In the rows, zero is written as 128.
Each path below is one point turned by a fixed rotation once a step. After each direction that follows a path, write how fast that rotation turns it, in degrees a step (0 if it stays still).
Each turn is a multiple of 5 degrees from 10 to 175, or 0.
Each row of a path follows its step; steps can be skipped.
path 1
step 0: [127 133 130 134 131 131 137 136 120 130 127 128 126 126 119 120 122 133
 130 116 123 131 132 135 126 122 122 136 136 127 131 136 136 136 118 132
 123 122 134 129 132 127 129 127 135 127 127 128 134 132 123 136 128 131]
step 1: [140 136 125 125 126 123 136 130 119 128 126 123 124 131 123 128 118 125
 133 113 134 119 130 129 132 134 130 121 130 134 123 128 128 126 133 134
 131 130 130 132 124 131 141 133 131 130 125 131 131 133 121 126 132 130]
step 2: [137 147 130 124 131 132 126 132 134 124 126 129 125 131 124 134 137 129
 124 125 127 123 141 130 130 129 124 128 129 132 137 130 126 132 126 133
 128 121 128 138 126 136 130 125 128 125 121 121 131 138 129 129 131 124]
step 3: [131 134 127 119 131 126 134 134 123 134 128 137 140 129 132 122 122 130
 130 123 125 139 129 138 135 127 126 129 134 131 135 126 118 130 125 132
 124 121 131 134 125 123 139 130 137 129 132 124 126 129 135 127 133 127]
step 4: [135 129 125 136 132 130 127 138 129 125 122 121 133 137 124 138 125 132
 125 119 132 129 126 142 129 132 119 129 124 130 123 128 121 118 126 126
 120 124 131 129 124 128 135 133 123 132 127 127 138 131 129 125 126 135]
step 5: [134 130 121 133 135 125 121 132 121 129 132 128 132 128 123 136 130 129
 120 139 133 134 132 127 138 136 128 133 135 138 124 132 129 128 130 130
 130 132 129 136 119 131 135 122 136 128 126 121 133 135 128 134 135 129]
step 6: [126 132 131 134 129 139 132 135 125 129 129 131 128 132 125 120 129 138
 132 120 133 140 128 135 131 127 128 141 135 134 130 132 132 137 130 115
 127 126 126 137 127 125 130 129 134 127 121 128 136 130 128 125 128 127]
step 7: [126 128 126 128 125 121 127 127 121 118 119 129 125 124 125 130 124 132
 136 116 135 129 126 132 141 135 127 123 123 128 127 130 125 130 135 125
 128 128 124 131 126 128 140 126 132 133 124 132 135 133 127 131 138 140]
step 8: [137 135 125 133 136 126 127 132 133 126 120 129 122 121 126 129 134 130
 124 122 131 125 131 127 128 129 115 135 128 131 140 137 134 139 130 133
 125 126 135 130 123 135 128 122 133 129 125 125 128 133 128 135 128 138]
step 9: [138 131 121 119 131 129 137 134 123 135 125 131 129 133 122 124 118 128
 134 120 126 130 128 127 133 126 128 126 141 128 129 133 123 137 125 123
 134 123 136 132 128 129 132 122 140 132 134 126 129 124 123 123 133 133]
step 10: [133 141 124 127 128 128 132 138 127 120 127 126 119 137 120 130 126 133
 129 120 124 127 132 139 130 124 127 123 128 127 124 131 127 121 131 132
 131 125 131 130 133 130 126 134 124 135 126 125 138 142 127 128 129 136]
[128 129 126 131 125 128 126 129 128 128 127 126 126 127 128 129 128 129
 127 130 129 128 126 126 127 129 126 124 127 126 129 127 128 128 131 130
 127 128 129 130 127 131 128 129 128 126 128 127 128 131 128 126 130 128] | 120
[128 127 128 132 128 129 129 126 127 127 130 128 128 128 125 127 127 130
 127 131 127 130 127 128 130 129 128 129 129 130 124 127 130 127 126 130
 127 128 127 127 130 128 127 129 128 128 127 131 129 129 128 127 128 128] | 60
